In the rows, 128 means zero.
M: several groups of rows, each row roughly a mix of its group's hidden directions:
M (118 x 11):
[[ 96 150 146  92 174 142 118 113  95 101 101]
 [165 162  92 135 114 109 102  95 141 164 104]
 [156 126 131 187 132 120 125 132 118 147 186]
 [172 143 126 166 132 105  99 135 171 161 143]
 [139 139 121  87  67 123 151 124 135 169 143]
 [147 128 147  89 100 118 185 120 114 166 142]
 [ 79  94  93 149 138 165 122 150 144 118 154]
 [149 122 123 189 104 128 126 156 169 159 134]
 [171 134 176 111 114  94 148  99 157 147 123]
 [132  80 106 107 114 174 149 141 111 150  92]
 [155 102 129 153  87  94 116 122 162 156 163]
 [137 142 175 108 151  90 155 134 105 106 168]
 [168 176 163  93 139 101 126 124 113 138 156]
 [120 141 109 118 128 178 154  93  82 127  96]
 [146 160 152 151 141  60 139 135 147 142 146]
 [102 128 145 118 101 120  86 158 186 109 122]
 [107 133 119  78 147 154 151 101  94 106  92]
 [ 89 116 105 145 172 157 113 117  99  85 132]
 [114 109 133 109 162 121 130  61 143 100 152]
 [132  89 109 118 102 177 114 150 131 173 106]
 [143  65 130 138  92 132 133 147 127 170 151]
 [114 133 122  78 120 132 155 102  74 108 102]
 [131 109 151  71 133 125 120 149 133 172  88]
 [151 138 171 137 151 106 111  78 110 129 167]
 [150  79 117 143  85 103 140 131 174 145 132]
 [145 126 182 121 150  91 115  88 140  95 139]
 [162 141 181 103 109  80 128 105 142 133 136]
 [158 131 168 107 148  75 142  89 142 127 139]
 [122 108 108 149  85 116 127 154 190 117 145]
 [150 157 152 128 152  87 162 127  82 125 155]
 [ 94 150 129 101 167 157 125 116 115  90  86]
 [112 112 103 152  83 112  89 142 176 141 142]
 [100  96 152 122 167 119 152 130  78 120 162]
 [127 131 144 185 103 140 106 163 144 152 166]
 [ 91  91 101 119 131 175 137 140 118 113  84]
 [127 123 158 129 144  71  96 131 111 136 177]
 [146 109 163 136 118  81 113 117 118 157 179]
 [143  99 147  65 108 107 120 141 143 162 107]
 [128 111 138  82 175 148 166 131 131  92 109]
 [132 183 101 171 110 118 116 153 126 135 165]
 [148 172 126 100 158 112 163 121  92 124  91]
 [157 136 148 107 142 132 137  84  70 115 156]
 [105 114 105 158 104 193 113 141 152 125 110]
 [ 94 111 136 118 109 154 117 184 175 126 119]
 [110 156  94 183 121 128 125 115 123  87 160]
 [155 140 112 149 181  94 125 169 103 121 107]
 [136 107 173  61 147 126 128 120 119 144 106]
 [115 108 157 153 128  99  92 162 172 115 158]
 [172 161 109 126 135 115 100 108 174 147  97]
 [124 124 165 104 132  72  98 128 117 105 167]
 [138 121 166 132  80 110 127 174 157 155 148]
 [137 127 166  81 152 129 158 136  92  92 147]
 [137 137 144  85 167 137 155 111  88 121  86]
 [101 130 118  73 148 141 135  96  86  98 119]
 [143 134  98 165 188 117 118 156 128 124  96]
 [117 115  80 157 116 178 162 117 124 137  99]
 [107 118 153 146 123  88  92 165 163 129 164]
 [145 150 104 124 157 129 129  75  74 145 135]
 [124 142 171 111 102  79  93 148 109 140 154]
 [160 117 110 144 146 134  88 147 131  64 115]
 [138 141 180 133 123  74  97 133 114 130 162]
 [112 121 172 149 145  79 112 160 149 133 161]
 [100 137 128 123 150 106 104  62 165 132 138]
 [132 114 105 155 155 158 167  92  87 110 147]
 [161 150 110 118 162 122 141  76  83 140 119]
 [159 121 118 134 146 137 109 154  93  63 116]
 [119 139 136 148 135 161 168 149  84 163  94]
 [149 139 193 112 135  83 134 102 112 117 134]
 [150 141 116 163  96  96 119 138 111 155 183]
 [123 129 155 170 100  90 109 152 126 178 134]
 [121 117  94  96 163 142 163  94  87 128 108]
 [121 142 154 118 128  66  82 117 107 151 144]
 [148 144 112 113 121 167 165  93  97 142  86]
 [127 107 161 139 117  94 103 147 184 125 163]
 [ 85 128 148 150 139 107 139 179 110 165 150]
 [131 138 119  72 152 135 150  93  88 104 108]
 [135 106 103 162 125 155 134 164 188 137 137]
 [139 105 145 126 135 143 177 176  81 125 142]
 [102 118 149  94 125 123 160  71 130 145 163]
 [158 164 106 164 102 123 115  86 138 142  91]
 [ 89 133 104 188 131 112 125 118 146  87 138]
 [113 104 155  85 124 108 159 135  94  81 137]
 [104 138 130 149 151  97  90 102 185 145 127]
 [109 105 111 150  95 142  96 143 191 128 134]
 [168 164 166  97 156 126 125 100  96 146 136]
 [148  98 153  73 129 140 126 140 133 172  96]
 [ 88 101 117 144 146 152 134  94 182 146 142]
 [ 93 116 141  70 157 160 146 148 105 113 124]
 [106 149  89 186 120 118 141 128 123  87 150]
 [135 141 113 154 158 146  95 138  94  79  94]
 [ 97 137 137 117 109 135  79 154 186 118 115]
 [162 139  93 131 143 107 136  75  85 143 140]
 [115 157  77 184 115 129 133 123 132  94 138]
 [142 130 117 161 146  99  86 155 182 130 116]
 [140 100 164  74 134 145 114 133 143 167  99]
 [112 109 167 143 156  83 114 127 168 127 164]
 [141 144 138  84 163 132 164 126 112 121  73]
 [ 88 144 177 125 104 146 102 163 145 134  98]
 [ 97 152 117 113 144 117 122  55 139 151 124]
 [162 151 118 142 149 155 141  93  81 120 166]
 [160  98 112 145  76 110 130 144 153 164 151]
 [120 170  93 182 121 129 136 129 135  88 152]
 [118 121 107 170  89 102 113 128 167 110 169]
 [ 98 160 125 116 172 162 140 136  92  98 101]
 [106 170 130  99 169 125 136 125 124 101  77]
 [169 158 143  83 100  93 140 100 107 136 123]
 [119 123 151  97  91 124 124 186 169 124 112]
 [ 94 112 165  74 145 104 125 141 107  99 141]
 [126 169  94 184 123 121 138 117 139  89 146]
 [128 140 150 118 177 129 151  84 118  87  99]
 [155 131  80 131 119 169 155 130 165 133  92]
 [144 135 152  68 155 130 151 120  82 126 108]
 [113 119 109 187 103 107  94 130 143 161 153]
 [111 129  99 143 112 188 159 118 124 126  83]
 [ 95 128 141 111 108 154  99 166 180 104 121]
 [107 105  90 150 129 191 162 137 130 128 122]
 [104 133 136 115 150  91 154 152  74 146 160]
 [155 151 143 143 153 115 123 158  71 108  95]]

which group is each row in? (one row of each group first):
[135 178 127 145 162 123 180 153 122 101 117] -> <64>
[133 129  84 138 135 194 149 113 143  99 127] -> <77>
[ 88 143 111 149 151 170 133 118  78 127  99] -> <124>

[137 147 120 144 180  98 146 158  83 144 108] -> <124>
[108 123 156 114  76 112 115 182 155 131 119] -> <77>
[155 148 179 113 141  76 133  91 129 134 125] -> <124>
[163 179 152  97 157 113 132  91 110 119 126] -> <64>
[130 101 167 147 117 105  98 115 152 140 184] -> <64>
[126 114  81 130 110 186 142 142 129 128  87] -> <64>
[127 124 163  83 172 131 133 116 106 145  82] -> <64>
[148 113 188  93 143  92 138 133 119 149 152] -> <64>
[132 132 151 181  99 103  97 153 160 156 136] -> <77>
[165 136 117 135 153  92 142  76  87 131 139] -> <77>
[ 93 131 143 128 169 160 109  93  89  97 124] -> <64>
